Each row is where one point has got to under a steady rotation. How many steps took it there?
The counts run from 0 to 317.
[ 67 170 132 174 128 171 122 134 163 118 130  72 134 138 142 122 139 113
 137 138 152 139 169 137 127 105 122 139  90  98 125 124 164 124 107 105
 151 149 139 121 147 131  51 152 150 117  80 122 131 125 109 150 111 113
 135 104 212 140 155 120 119 156 129 104 103]  224
[118  78 124 180 129  77 139 138 166 124 137  75 134 141 168 169 106 132
 106 151 151 151 164 157 114 137 170 134  76 146 126 117 135 126 130 118
 137 138 132  82 167 146  53 134 129 119 148 123 130 138 123 150 108 113
 166 152 134 100 123 122 110 131  74 136 149]  43
[ 75 120 111 111 150 162 125 146 149 109  93  72 101 165 122 165 119  89
 138 112 143 129 162 136 132 172 145 136 102 144 155 151 135 153 143 118
 191  80 115  82 146 134  91  71 153 146 122 145 134 157 179 109 130 119
 111 130 122 135 131  92 133 136 151  75 145]  177
[ 80 140 117 123 136 160 133 128 101 135  89  79 126 140  87 173 141 106
 130 132 127 154 175 113 133 131 140 107 122 146 130 157 125 134 160 111
  98  45 137 105  89 142 108  99 139 144 166 101 145 135 111 106 101 130
 126 107 126 120 135 118 170 120 187  91 162]  155
[ 82 161 107 120 149 168 118 164 125 119 109  57  90 123  98 157 119  99
 125 128 137 138 158 119 137 134 127 123 133 126 180 134 143 129 157 105
 132  83 162 117 118 138  97  95 159 132 156 111 138 143 145 109  87 127
  95  79 130 151 142  86 138 128 193  82 139]  158
[105  93 144 133 138  92 120 133 157  89 139  83 117 138 167 150 111 124
 112 119 150 106 140 155  73 113 145 131  95 154 130 112 138 113 142 112
 159 129 135  90 167 110  54 117 169 131 133 164 124 183 145 144  92 120
 112 115 145 127  83  68 153 164 131 114 140]  28
[ 94 109 149 141 136 115 131 116 156  96 161 111 132 178 172 140 130 131
 160 130 160  94 134 160  79 116 156 129  72 155 104 141 126 143 117 122
 158 120  93  78 172 114  59 127 156 137 115 149 144 173 176 145 137 108
 133 114 151 132 131 130 125 139 113 100 167]  31
[116 153  97 117  93 153 130 108 141 104 128  79 151 165 100 168 136 134
 159 164 159 130 186 144 129 119 114 134  90 103 102 137 158  81 101 124
 119  75 129  91 103 135  87 143 162 125 103 138 135 148 137 154  82 126
 100 135 199 123 128 113 165 120 144 150 125]  245
[ 71 124 174 144 137 111  98 119 136 125 115  97 148 129 139 136 121 135
 135  75 138 131 129 144  89  99 157 137  92 132  88 138 121 138 152 109
 123  79 157 103 159 131  48 129 162 151 104 128 139 100  88 106 145  80
 157 123 152 121 107 124 121 159 162  83 132]  215
[ 93 122 115 153 131 132 132 138 169 102 135  89 152 157 188 142 151 165
 134 136 174 104 136 171 110 132 161 154  86 133 145 128 146  94  89  99
 167 124 122 100 118 115  84 155 151 119  72 134 124 134  97 162 124 129
 146 132 181  97 128 128 118 153 124 112  98]  19
[139 102 122 119 114  65 112 117 134 104 139  89 153 132 175 122 101 164
 156  94 163 112 107 153  76  92 138 165 108 160 110 119 132  68 127 117
 114  66 139 108 132 111  85 141 143 136 113 142 141 149 110 130  77 113
 105 118 132 100  87 138 146 142 115 151 129]  273
[124 160  81 117 138 196 115 137 119 128  97  61 112 125 114 145 130 155
 157  86 128 137 126 143 142 132 140 146 115 131 180 165 151 118 121 132
 129  57 156 101  88 124  83 109 115 151 129  95 145 124 124 101 100 118
  88  91 147 109 166 132 128 106 184 113 119]  163
[ 73 155 111 181 155 119 133 175 119 126 102  76 161 118 176 120 125 103
 102 107 182 156 152 101 103 125 124 121 131 167 125 136 156 135 164 106
 137 141 166 176 158 103  82 120 114 125 133 155 139 167 134 107  78 132
 147  98 115 107 149 142 163 135 138 108 159]  130
[138  96 138 154 111  55 130 116 121 126 128 102 165 137 144 157  98 148
 139 107 160 130 131 149  69  84 147 119 109 145  88 136 133  88 143 123
  87  78 158  88 145 132  56 162 160 147 154 136 141 133 115 129  85 110
 150 132 144  97  92 124 151 134 136 144 158]  45
[117 148  95 102 121 176 117 121 121 104  87 101 150 165 125 142 140 161
 181  56 180 112 127 158 121 118 130 136 132 147 127 172 129 123 118 139
 150  58 132  90 111 124  97 142 134 158  63 121 154 141 152  96 120 114
 142 118 146  99 150 144 146 119 168 120 123]  183
[115 134  85 160 139 124 131 138  96 153 110  88 169 131 162 129 152 148
 140  75 148 139 137 136 108 121 149 129 111 183 128 173 138 140 162 134
 110  85 159 133 129 122  88 110  61 160 153 104 147 138 108  87  98 125
 150 125 101  82 165 180 132 105 127 127 165]  128
[134 150 111 117  99  97 160 137 124 137 139  82 146 148 135 163 102 162
 149 140 143 127 139 143 104 122 171 135 115 154 131  99 142  72 112 114
  94  61 134  96  99 123 107 109 121 126 186 120 173 138 133 139  68 143
  86  94  94  85 136 133 148 119 149 128 169]  84
[136  91  88 119 158 134 110 113 140 116 155  63 153 149 142 130 168 132
 149 144 126  92 164 130 121 110 122 146  73 183 121 148 146  85 122 127
 131  71 138  91 137 119  99 121 151 156 102 141 103 165 121 141  82 119
  92 138 171 145  99 113 181 110 133 167 108]  261
[ 97 122 108 145 140 187 115 117 147 128 162  64 142 155 139 132 163 149
 134 168 138 110 174 144 131 149 146 152  56 130 141 150 146 118 103 112
 147 109 139  74 136 138  81 138 154 135  80 130 114 115 114 166 122 104
 121 127 200 130 140 127 114 116 143 113 114]  243
[116 142 121 107 110 141 116 102 145  89 144 100 132 159 123 159 146 121
 176 127 149  97 138 166  91  88 135 127 106 150 120 122 138  98 108 125
 135  58  96  92 115 106  81 137 156 141 111 119 146 162 172 146 103 135
  62 119 170 135 119  99 167 133 142 135 134]  13
[104 108 143 104 150 134 103 104 128 106 150 102 126 150 133 152 141 141
 161 124 147  94 127 166  95 103 151 143  87 154 127 137 115 101 129 115
 129  44 138  77 121 112  83 140 199 143 106 143 136 126 110 135 126  99
  91 109 155 133  83  98 146 141 174 107 124]  10
[ 94  99 111 179 163 113 136 126 149 118 166  81 150 146 193 126 161 115
 118 141 129 114 151 138  88 129 137 142  56 186 115 128 148 132 144 105
 155 126 122 115 169 113  81 108 111 139 129 150 105 166 118 155 102 124
 120 127 146 137 124 135 125 135  81 132 134]  279
[ 89  83 137 120 143 115 116 118 130 111  87 100 140 151 123 159 139 120
 145  70 138 135 147 157 124 137 170 124  94 158  99 165 121 157 162 128
 142  35 123  85 148 143  89  90 137 170 120 117 136 137 119  95 143  87
 151 170 116 117 110 118 140 133 145 110 139]  195
[ 88 101 147 132 163 146 106 121 163 102 166  80 118 149 152 146 142 134
 148 137 132  97 141 170 116 132 167 168  71 158 161 123 119 129 125 106
 172  78 116  67 148 110  74 125 166 133 102 135 131 113 124 145 143  98
 103 116 152 143 112 110 110 127 138  79 121]  11
[ 82 101 119 178 148 140 148 124 114 146 184  88 155 155 153 156 159 113
 126 177 131 134 184 120 122 131 147 125  64 154 111 159 111 146 143 104
  99 121 135  93 140 145  88 131 125 122 183 127 135 139 109 151 102 121
 149  99 159 117 135 153 101 131 101 110 189]  302
[111 173 116 144 141 131 127 129 112 127 176  81 163 130 156 119 151 124
 136 158 141 107 160 109  83  83 116 122 101 169 119 129 146  86 125  96
  86 107 147 135 138  99  84 145 155 141 138 154 136 146 133 146  73 131
  69  76 146 126 138 129 184 104 174 127 153]  72
[ 99 157 113 157 138 112 139 154 126 126 117  99 155 143 175 122 101 144
 157  81 193 142 113 140  96 140 158 139 125 155 128 144 125 135 150 125
 132 114 146 143 154 118  76 137  93 130 127 127 179 138 148  89 116 122
 173  96  92  86 177 186 100 118 112 106 170]  125
[ 98 137 128 175 127  98 136 147 125 116 160  85 166 123 196 120 102 131
 120 135 150 131 130 124  73  98 135 145  98 152 108 115 145 114 127 106
 135 156 146 140 160  97  47 126 114 122 146 151 141 142 128 145  79 136
 123  86 156  95 128 148 123 164 103 112 165]  295
[106 128 104 152 130 149 114 124 179  98 136  64 119 154 169 155 142 129
 135 143 142 120 144 173 128 119 148 152  85 150 165 114 162 105  94 120
 189 109  99  87 127 116  74 123 131 123 104 123 113 163 151 152  99 145
  72 133 189 129 139 108 134 143 112 129 100]  16
[ 74 112 119 157 114 126 124 126 140 132 118  84 158 148 150 170 153 143
 112 157 132 137 165 169 139 151 175 144  61 139 129 119 138 113  93  98
 156  66 123  94 110 114  99 110 135 138 106 128 128  95  86 147 145 105
 119 169 146  87 110 124 142 136 130 101 123]  3
[127 133  96 140 122 121 137 142 111 130 113  97 136 141 149 144 109 158
 184  72 165 142 119 150  98 120 161 131 123 173 131 160 118 124 153 131
 102  70 143 117 129 144  77 139  86 151 159 102 158 146 130  76  93 121
 152 108  96  94 172 180 118 110 115 142 169]  124
[ 84 163 116 136 127 171 121  94 145 120 153  86 148 168 130 137 149 102
 137 172 117 139 184 132 122 119 132 140  50 119 113 127 155 134 100 116
 156 122 113  93 152 113  57  99 154 144 104 156 122 145 173 148 119 113
  80 123 180 128 134 112 155 132 132 100 153]  240
[ 92 158 149 153 120  79 145 140 133 130 163  93 159 125 166 135  95 120
 117 166 150 128 149 120  79 116 156 146  94 148 105  95 152 102 130  94
 109 123 143 132 176 109  61 121 145 125 161 162 151 120 156 131 102 124
  89  97 120 100 138 130 156 124 137  99 190]  67
[107 159 107 129 105 150 118  94 126 117 134  86 149 164 115 133 137 123
 138 147 138 115 181 128 102  98  97 130  87 123 106 135 162  91 101 120
 128  92 131 107 129 110  68 126 169 144  95 162 133 151 160 140  80 122
  78 122 200 130 116 103 184 135 171 140 145]  241
[ 73 180 109 150 138 149 127 147  94 148 107  89 162 133 160 131 141 154
 124  95 169 142 135 117 125 112 151 122 124 131 132 159 143 123 130 112
 104  95 175 149 103  98 101 135 110 141 109 125 156 102  83 109 120 122
 151  93 117  75 153 164 142 125 187  87 136]  148
[ 94 130  74 149 136 169 117 161 176 105  81  54 114 145 158 121 131 121
 131  96 166 146 139 148 139 148 127 145 115 138 177 143 169 120 123 136
 207 111 137 113 128 125  83 101 116 131  76 125 114 164 164 116 102 137
 130 137 152 108 151 114 129 128 132 124  99]  185
[134 132  99 122 116 108 146 163 137 105 115  81 122 141 153 156  77 138
 147 116 197 133 123 126  93 140 147 152 147 147 152 122 128  77 134 109
 130 115 138 115 123 120 105 127 133 102 142 129 163 195 169 125  62 152
 116  69 100  88 122 124 131 136 138 133 159]  103
[142  75 122 170 134  89 126 132 144 130 142  78 153 136 169 152 121 178
 120 119 161 129 137 161 107 129 168 125  85 157 123 138 112 100 131 122
 111 107 151  77 141 147  61 165 138 126 131 114 120 108  80 138 102 109
 191 136 151  91 112 141 100 124 108 134 123]  42
